In the rows, zero is written as 128.
A: 3 groups of rows, each row roughly a mix of its group's hidden directions; some rows fit no group
A (110 x 10)
[[156 101 156 147 139 169 135 121 108 114]
 [155 109 143 114  75 138 108 137 121 116]
 [147 145 136 112 159 136 126 118 182 138]
 [151  90 159 127 102  97 130 147 139 126]
 [ 81 127 125 149 163 101 144 118 115 126]
 [109 112 119 121  95  95 107 155 100 115]
 [149 112 127 111  96 117 107 163 149 157]
 [156 106 148 109 131 152 128 131  97  88]
 [171 127 136 122 114 163  97 119 152 139]
 [135 131 121 106  83 124 101 150 152 154]
 [106 128 118 142 121 137 116 134  65 129]
 [158 121 120 117 109 125 127 137  97  78]
 [106 166 135 140 140 149 114 101 152 158]
 [147 115 142 128  99 158 120 135  95  91]
 [164 136 142 135 128 121 132 128 181 152]
 [173 122 143 115 120 157 100 111 150 113]
 [128 141 129  91  90 144  99 150 115 108]
 [109 114 135 113 103 117  82 163 116 129]
 [158 144 167 121 151 153 105 114 149 128]
 [160 125 150 141 154 163 145  95 138 126]
 [134 111 135 113 150 112 167 152 104  95]
 [ 96 138 145  89 146 102 109 126 118 102]
 [117 135 134  94 117 117 100 167 117  96]
 [135 127 140 128  87 127  85 125 155 154]
 [134 118 109 158 152 108 159 101 102 109]
 [139 143  87 121 106 106  87 131 116 114]
 [ 91 145  99 152 129 113 154 150 107 142]
 [145 122 140 108  79 147 106 155 119 116]
 [170 128 111 148 128 145 142 120 169 148]
 [144 134 132 120  94 127  91 157 155 153]
 [142 135 150 119 121 178  95 155 130 126]
 [120 131 157 127 163 159 165 135 145 144]
 [149 146 132 119 107 176 120 160 145 122]
 [150 110 168 118 131 170 101 128 141 126]
 [ 91 134 150 110 138 150 130 141 161 161]
 [103 133 109 150 122 117 130 121 159 177]
 [ 77 137 126 141 155  90 134 133 127 136]
 [162 125 136 117 147 137 128  97  96  92]
 [144 107 176 109 130 120 126 136 103  96]
 [ 92 143 107 125 109 110 139 167 120 155]
 [116  92 136 110 108 139 111 163  98 109]
 [121  88 132 121 130 116 143 164 138 168]
 [139 138 123 102  90 145 121 175 117 118]
 [126 149  80 129 121  87 121 121 110 112]
 [129 114 181 121 154 157 130 125 113 111]
 [139 103 130 112  96  88 130 111 157 111]
 [143 137 140 102  94 139  82 139 149 127]
 [158 127 139  94 113 129  86 122 158 125]
 [152 124 116 139  99 148 123  95 150 165]
 [100 106 151 107 112 148 107 163 103 126]
 [ 90 161 134 142 169 114 145 122 117 126]
 [123 126 117 156 142 106 169  98 101 114]
 [114 135 120 162 154 119 133  86 144 157]
 [ 71 126 131 146 140 115 100 115 125 143]
 [162 123 141 122 145 122 130  90 130  84]
 [ 84 135 124 119 119  92 160 147 115 140]
 [170 115 152 136 120 168 107 144 139 135]
 [105 134 167 132 147 144 147 152  90 130]
 [149 118 131 136 169 128 118  85 137 100]
 [160 105 164 108 113 132 111 130 118  92]
 [143 151 127 121 110 150  81 137 152 153]
 [101 142 123 151 160  84 130 107 139 136]
 [127 129 119 106 106 160  83 151 144 143]
 [124 146 133 102  89 157  98 154 140 130]
 [127 174 125 134 124 161 127  94 154 132]
 [102 139 107 156 124 112 120 125 146 177]
 [ 95 139 123 101 135  97 126 161 123  97]
 [178 124 152 141 135 145 105 100 138 116]
 [147 113 158 124  98 154 144 121  94 104]
 [132 164 105 116 127 106 124 142 170 154]
 [122 115 126 126 116 132 112 155  74  99]
 [135 102 145 112 148 137 155 141  94  91]
 [140 129 130 129  96 160  78 131 136 147]
 [124 106 137 113 122 151  90 127  92  97]
 [ 74 116 123 121 120 158 121 105 107 132]
 [117 165 142 146 162 152 154 122 110 145]
 [104 135 134 127 168  95 165 133 148 127]
 [127 113 142  99 115 115  95 165 108 103]
 [110 142  97 129  78 145 124 136 111 149]
 [ 92 148 138 125 124 150 110 138 152 170]
 [158 115 124 126 114 115 116 113 184 142]
 [152 130 115 125  94 154 119 153  89 111]
 [162 112 163 116 127 150 103 107 101 116]
 [148 107 149 107  81 123 107 150 120 115]
 [124 154 103 136 138  89 160 119 154 144]
 [149 118 123 110  79 121 107 116 157 146]
 [ 92 131 126 141 158 108 160 132  96 113]
 [144 151 128 125  95 156  90 137 138 158]
 [108 152 115 143 152 159 168 113 114 114]
 [172 133 153 154 142 129 137  95 150 131]
 [160 102 153 160 129 137 159 114 141 149]
 [157 119 134 151 136 140 146 100 164 160]
 [ 95 100 146 122 144 158 144 116  98 110]
 [163  99 166 123 129 131 105 121 108 103]
 [160 130 135 134 132 148 123  78 160 133]
 [106 159  88 121 143 107 141 145  99 118]
 [ 74 151 124 133 151 119 153 140 116 121]
 [128 127 152 125 152 143 114  82 124  91]
 [123  99 113 166 143 125 136  85 109 128]
 [111 177 122 148 139 124 118 100 151 149]
 [139 134 126 102  89 153  88 129 107 119]
 [151 131 119 155 116 156  98  97  98 120]
 [ 90 129 120 140 137 132 150 131 154 175]
 [125 152 161 126 149  86 149 117 152 137]
 [ 85 140 101 114 103 111  97 120 111 130]
 [103 117 123 150 167  84 142 138 127 135]
 [143 138 119 148 123 130 134  89 173 155]
 [137 131 134 100 122 111 131 164 106  83]
 [140 139 103 162 138  92 131  89 127 118]
 [ 93 127 133 115 119 140 136 180 111 147]]

one row of each group, then the others: which group is each in?
[125 125 150 128 113 132 136 143 176 170] : <16>
[133  96 137 164 132 120 147 100  90 127] : <76>
[128 101 149 122 168  97 140 121 112  97] : <85>

[111 162 114 133 143  83 153 108 136 136] : <16>
[ 74 135 108 109 127 121 142 156 112 136] : <16>
[ 87 165 123 145 133 133 118 113 150 159] : <85>
[146 126 100 150 127  91 150 150 124 162] : <85>
[126  84 123 151 119 149 162 135  99 119] : <16>
[ 96 143 142  99 140 140 162 162 140 126] : <85>
[ 90 167 105 121 132 118 139 131 144 161] : <16>
[160 128 137 128 132 137 121 131 181 160] : <76>
[126 113 147 113 114 119 117 156  93  84] : <76>
[100 104 122 147 158 111 158 126  95 115] : <85>
[137 104 127 111 114  87 120 171 140 142] : <85>
